In the rows, zero is written as 128.
One turn sends every row of this set to another row. A few are shown first. Where does it send the rows asked after them?
j_325: [114 101 125 128 100 118 117 131 130 100 102 116 116 125 151 110 138]
j_411: [143 154 137 123 121  93 152 153 160 113 117 103 146 126 162  94 111]
j_163: [128 138 143  85 114 110 111 122 117  98 117  91 125 125 142 116 109]
j_54: [134 124 156 127 125  77 138 148 148 111 125 126 138 137 145 112  93]
j_762: [172 152 128 112 124 129 117 145 117 107 128 136  87 144 137 113 120]
j_331: [141 135 138 122 112 148 123 129 124 123 108 105 132 146 121 166 131]
j_347: [172 112 132 129 108 144  94 146 130 115 116  99 125  98 130 120 108]
j_344: [160 141 147 140 110 135 137 136 112  87 120 121 162 162 164 111 117]
j_978: [140 139 132 142 112 123 143 141 130 115 129 164  98 128 120 111 122]
j_472: [169 129 146 125 112 130 125 137 173 106 122 106 102  92 125 115 118]
j_419: [155 157 147 138 134 119 112 129 121  99 156 106 139 117 117 136 127]
j_165: [169 144 150 135 110 124 131 182 150 105 117 124 133 122 161  90 128]
j_989: [128 138 121 116  95 145 173 128 110 108 122 116 134 122 154 111 122]
j_346: [133 152 150 150 117 117 121 171 146 111 141 128 126 157 149 125  93]
j_349: [164 142 157 133 123 114 137 159 167 129 100 110 132 103 128 105 100]
j_395: [168 146 112 123 118 131 145 166 139 120 109 111 160 110 116 121 113]
j_418: [124 126 145 144 127 132 115 123 112  72 110 130 131 133 162 118 119]
j_135: [127 133 141 150 112 131 144 126 122  97 118 115  83 145 159 115 103]
j_751: [146 111 122 131 106 126 128 104 110 113 119  92 119 135 151 145 105]
j_327: [134 146 141 116  96 132 138 141 156  99 101 125 168 118 163 116  98]
j_437: [177 131 128 119 128 129 122 170 132  83 106 109 118 154 137 116  95]
j_881: [131 151 186 122 116 133 145 146 124 100 121 118  97 125 128 116 126]
j_494: [165 147 138 127 103 178 136 129 133 102  94 106 137 135 124 122 110]
j_386: [135 150 132 135 104 122 153 112 136 130 127 101 152 119 133 100 143]
j_714: [168 141 136 162 117 131 113 125 119 128 138 114  98 142 129 133 104]
j_963: [150 129 122 130  99 120 104 126 150 125 141 127 134 136 131 156 129]
j_840: [168 145 142 129 111 122 155 126 154 114 118 106 160  89 149 112 122]

j_54 turns into j_472
j_762 turns into j_331
Now find these:
j_411 turns into j_349
j_344 turns into j_437
j_135 turns into j_714
j_165 turns into j_395
j_325 turns into j_978
j_419 turns into j_163
j_347 turns into j_989

One turn sends every row of this set to another row. A few are shown first. Where does it send the rows asked after them?
j_682: [145 135 127 123 169 177 143 165 120  90 159 123 137 128 108 113 141 129]
j_752: [128 119 150 111 135 144 146 150 123 114 153 128 125 126 111  77 109 114]
j_100: [139 123 121 106 120 122 126 139 117 128 129 137 121 126 120  78  94 127]
j_566: [125 127  84 149 161 115 143 146 142 121 127 114 103 145 124 140 131 143]
j_272: [124 122 115  98 132 147 144 136 125 131 173 110 145 101 132 102 113 146]
j_478: [131 135  88  98 131 124 122 138 124 142 149 131 146  99 145 107 111 147]
j_577: [165 142  78 113 140 138 109 145 110 115 117 138 128 128 124 114 114 152]
j_140: [127 130  94 147 176 120 149 155 145 114 136 113 105 149 118 140 137 128]
j_558: [149 133  95 107 123 121 108 117 122 141 127 121 131 118 127 104 104 143]
j_38: [132 129  83 144 165 112 143 146 141 120 127 112 102 149 120 139 127 136]
j_934: [133 123 141 122 136 162 115 111 106 108 137 118 152 123 114 102 123 117]
j_988: [122 146  96 107 159 127 123 161 132 136 156 147 156  98 151 113 135 126]
j_831: [124 136 142 119 160 134 134 171 130 115 144 154 135 125 123  85 129  96]
j_735: [151 154  95 125 176 148 115 173 120 103 130 154 141 127 127 121 145 126]
j_389: [125 141 142 125 175 154 133 158 138 116 165 127 149 118 121 109 151 103]
j_175: [120 120 101 150 163 130 157 147 143 114 142 102 103 146 116 137 135 140]
j_177: [128 135 142 129 157 160 111 129 113 105 137 134 160 122 120 108 142 102]
j_98: [115 134 122 108 159 150 144 159 133 125 179 126 155 100 137 107 137 125]
j_676: [135 141 114 114 144 112 115 160 124 129 121 163 131 124 132  86 114 109]
j_976: [136 119 139 111 133 157 141 122 126 122 165  95 133 119 108  98 116 135]
j_390: [138 156  98 122 165 118 101 152 134 135 127 153 147 116 139 115 140 112]
j_580: [125 119  91 146 153 123 151 140 140 119 134 102 100 146 118 136 126 147]
j_166: [120 128  94 152 171 122 149 154 145 116 135 114 106 145 122 140 141 135]
j_132: [135 142 120 127 151 141  94 126 110 115 118 147 159 121 130 111 136 106]
j_393: [132 121  91 141 157 120 151 139 139 117 134  99  99 150 114 136 121 142]
j_127: [158 123 110 111 133 167 137 136 109 102 146 107 124 129 105 106 110 157]
j_314: [140 131 119 120 130 143  99 108 104 118 117 130 151 123 123 105 118 122]
j_455: [126 121 102 145 168 129 157 148 143 112 143 100 103 150 112 136 131 133]

j_455 turns into j_393
j_272 turns into j_478
j_577 turns into j_735
Now find these:
j_934 turns into j_314
j_831 turns into j_752
j_558 turns into j_390
j_566 turns into j_166

One turn sends every row of this set to another row. A few are shown first. Where does it send the rows asked after them?
j_469: [155 124  85 116 119 132 129 123 147 119 111 116 130 128 135 123 103 150
  90 127  93 150]
j_76: [166  90 109 138 119 142 117 125 130 139  87  95 142 140 113 104 111 116
 127 118 130 138]
j_332: [116 117 120 104 148 118 135 122 132 116 147 120 160 141 124 133 151 116
 130 121 163 129]
j_586: [148 123  87 111 118 135 130 121 152 123 116 114 121 130 134 138 100 150
  91 122 104 155]
j_75: [124 138 101 102 153 132 114 116 134 158 125 154 146 127 102 163 140 138
 103 148 143 110]
j_612: [142 127  86 109 116 131 134 122 157 120 123 121 122 128 131 131 110 146
  89 122  99 155]
j_606: [115 104 107  99 132 135 102 120 101 135  87 140 131 140 124 153 157 134
 130 122  98 129]
j_427: [126 102 110  92 141 139 104 133 107 128  82 146 127 134 118 151 157 126
 122 122 102 132]
j_378: [125 120  93  99 132 121 135 113 135 150 126 155 138 131  99 159 137 133
 115 155 135  92]
j_195: [150 135 111  99 141 122 124 159 104 122 109 147 144 143  97 126 121 150
  87 121 149 135]
j_25: [150  98  92 130 133 119 111  81 135 118 129 112 144 135 130 123 133 123
 134 156 111 102]
j_207: [155 104 105 137 138 130 126  91 140 121 123 114 146 139 131 104 143 126
 128 155 111  96]
j_648: [130 127 116 147  86 119  98 122 117 143 132 105 136 121 114 124 111 133
 125 138 139 105]
j_578: [136 134 111 110 153 133 129 165 111 129 107 134 134 133  89 135 119 144
  86 132 139 148]
j_493: [120 104 109  96 139 135  99 119 108 138  86 140 125 136 122 161 156 132
 122 119 104 136]
j_384: [140 137 113 101 134 143 123 155  96 122 114 140 132 136  94 126 125 139
  90 115 146 150]
j_669: [135 124 110 101 138 104 118 115 131 146 131 158 146 121 102 144 137 136
 103 159 125  90]
j_139: [165  96 114 132 112 154 109 144 124 119  88 120 141 141 115  89 135 125
 114 115 134 131]
j_87: [118 129 108 103 135 108 124 123 135 154 131 163 149 133 114 156 126 143
 106 152 132 101]
j_358: [128 134 123 145  92 121  95 134 108 137 124  99 125 120 116 136 112 131
 128 135 136 112]
j_247: [149 105 100 124 137 132 111  78 142 130 120 106 152 146 131 110 130 135
 141 140 123  99]
j_387: [137 106  88 142 147 126 119  79 138 143 126 120 144 131 126 119 130 121
 142 154 133 108]
j_277: [156 129 110  98 140 149 119 150 110 133 100 119 139 145  88 143 116 137
  85 116 140 149]
j_490: [118 108 116 103 141 121 130 122 138 111 145 113 168 131 135 132 143 113
 129 116 156 140]
j_560: [127 123 120 147  90 126 102 127 112 144 126  98 128 118 118 137 108 132
 129 136 142 115]
j_607: [113 109 117 109 147 120 132 115 133 121 145 112 162 131 131 138 149 116
 129 119 159 141]
j_511: [163 107 112 137 121 145  98 133 121 129  83 105 147 128 119  97 126 111
 103 108 134 139]
j_80: [168 102 120 134 117 147 111 139 136 126  87  99 142 134 124 100 141 122
 123 109 123 138]

j_427 turns into j_469
j_493 turns into j_586
Now find these:
j_247 turns into j_378
j_195 turns into j_139
j_387 turns into j_75
j_490 turns into j_606
j_25 turns into j_87

One turn sends every row of this set to another row. A few are shown first. Where does it send the rows asked after them?
j_766: [160 128  95 156 114 148 142 139 132 131 127 129 134 114]
j_559: [134 109 143 122 123 109 130 151  89 132 138 139 137 129]
j_750: [114 150 161 109 141 128 120 131 145 134 116 118 128 112]
j_742: [136 118 126 173 145 132 118 155 144 129 125 116 130 121]
j_423: [102 137 137  88 140 112 139 120 127 132 136 134 122 148]
j_620: [100 146 148 107 135 112 130 112 138 131 103 128 127 125]
j_136: [153 135  96 128 115 151 122 120 160 127 144 130 115 141]
j_305: [150 121  89 152 103 138 147 130 132 138 112 136 134 122]
j_794: [117 143 148  91 148 128 130 137 131 130 154 124 121 136]
j_633: [124 123 108 173 149 111 132 128 130 105 127 128 126 138]
j_876: [112 158 151 111 150 118 128 114 133 112 126 122 124 121]
j_987: [147 128  96 125 105 149 122 121 164 140 129 132 118 141]
j_20: [155 131  86 156 115 136 150 124 124 119 126 135 131 125]
j_999: [132 107 142 121 122 107 131 150  89 133 135 140 137 130]
j_359: [107 131 148  86 132 126 129 140 139 151 131 127 125 137]
j_258: [133 108 141 121 124 106 132 147  87 130 138 141 137 131]
j_583: [144 132  89 126 111 140 128 109 157 127 134 136 115 148]
j_416: [115 107 112 166 128 112 129 137 143 138  97 129 132 135]

j_423 turns into j_359
j_999 turns into j_559
Now find these:
j_987 turns into j_136
j_20 turns into j_305
j_620 turns into j_750
j_416 turns into j_742

One turn sends every row of this set to another row. A few are shown first. Where does it send the rows asked after them?
j_335: [121 114 123 159 127 102 126 119 133 111 132 145 104 163 116  74 126 140
 111 106 140 115 147]
j_4: [108 132  96 130 151 152 149 141 150 131 127 135 114 118 126 108 155 145
 110 150  96 132 164]
j_117: [140 135 103 150 116 103  96 141 113 136 135 153 131 112  82  86 131 149
 108 124 125  99 153]
j_315: [148 116  84 137 137 121 125 134 126 108 155 149 132  76 115 120 150 127
 138 142 133 124 156]
j_789: [148 136  97 148 125 116  99 142 115 129 133 162 141 112  80  84 131 136
 119 126 120 103 145]
j_852: [130 128  82 118 122 128 122 112 135 127 161 104 111 157 109 135 132 142
 107 112 111 122 143]
j_47: [139 106 121 151 126  99 124 105 160 127 127 136 107 140 131 126 134 135
  89 123  92 129 174]
j_270: [124  96 110 160 108 110 144 145 154 110 152 143 153 127 110  88 137 167
 138 126 126 128 169]
j_645: [127 117 125 161 126 113 143 115 119 127 132 151  94 157 119  71 130 133
 106 109 137 124 147]
j_178: [152 130  87 142 125 109 121 147 123 107 149 148 131  85 118 120 157 125
 140 139 134 124 153]
j_763: [108  92 110 154 112 117 139 141 158 126 138 144 143 123 106  99 134 176
 143 128 131 126 164]
j_609: [140 141 115 134 114 117 148 157  82 138 124 116 133 126 131 123 155 140
 121 148 128 124 150]
j_950: [143 115 123 155 157 120 134  90 135 100 138 161 124 106  94 107 111 151
 128 129 118 114 180]
j_830: [121  85 117 150 116 116 150 151 145 122 153 150 154 129 105  97 132 169
 138 124 134 124 160]
j_180: [ 99 131 104 118 144 160 154 145 146 132 143 135 124 121 120 120 159 139
 116 139 102 125 160]
j_471: [121 108 130 170 130 113 134 121 122 116 128 144 103 152 119  79 138 145
 106 103 145 117 150]
j_464: [105 138  97 116 158 149 151 145 146 133 145 133 117 126 121 111 148 137
 106 146  98 119 162]
j_448: [132 125 121 135 153 115 161 107 121 110 134 122 117 118 136 157 128 136
 143 132 127 128 157]
j_877: [148 152 110 127 114 116 135 162  87 140 126 125 125 130 126 129 153 132
 112 137 121 120 152]
j_224: [162 108 102 111 106 137 153 136 113 124 164 152 120 144 109  77 149 147
 117 148 121 132 175]
j_995: [145 110 116 163 113 101 131 105 151 126 142 135 113 134 137 129 132 135
  82 119 100 126 177]
j_966: [129 125 127 122 144 129 167 103 115 110 135 127 123 122 130 155 126 146
 139 144 128 117 157]
j_145: [130 134 134 131 140 123 163 105 115 115 124 120 126 128 127 156 130 138
 148 133 126 123 165]
j_474: [145 141 136 132 130 121 142 110 104 129 123 137 125 154  87 133 108 171
 105 127  95 109 165]
j_489: [143 120  89 147 128 104 128 141 113 106 159 146 126  80 121 114 147 131
 134 143 142 132 158]
j_601: [148 121 120 153 154 125 118  95 133 107 127 165 130 112  80 104 112 146
 123 129 106 115 171]
j_856: [148 139 140 137 118 111 138 114 103 136 116 130 132 161  96 126 110 163
 113 122 109 105 169]
j_567: [125 129  85 110 113 132 132 113 129 135 159 120 109 162 112 124 123 137
 115 117 118 121 131]
j_431: [143 138 145 132 128 124 137 102 106 126 122 141 135 156  89 130 105 156
 118 124 106 111 174]
j_222: [133 119  94 105 119 135 130 114 132 131 159 118 110 162 104 139 132 133
 106 114 106 133 144]
j_48: [142 110 110 155 107 105 131 109 160 123 132 138 105 130 132 135 137 153
  94 125  96 135 181]
j_167: [161 101 106 109 123 141 155 143 117 121 155 141 123 137 104  82 164 153
 117 149 119 124 178]
j_519: [148 153 115 134 115 111 150 154  89 131 128 120 126 126 131 132 156 124
 130 136 127 127 153]
j_684: [146 119 113 152 158 114 128  88 137 115 137 157 117 104  83 107 109 147
 117 126 109 110 165]
j_8: [155 113 107 122 112 148 163 140 116 119 155 142 126 137 110  73 166 140
 117 144 123 122 173]
j_673: [143 139 104 149 122 121 107 147 104 138 131 154 144 121  76  80 128 150
 111 125 119 104 155]

j_645 turns into j_48
j_315 turns into j_673
j_178 turns into j_789
Now find these:
j_464 turns into j_167
j_222 turns into j_180
j_489 turns into j_117

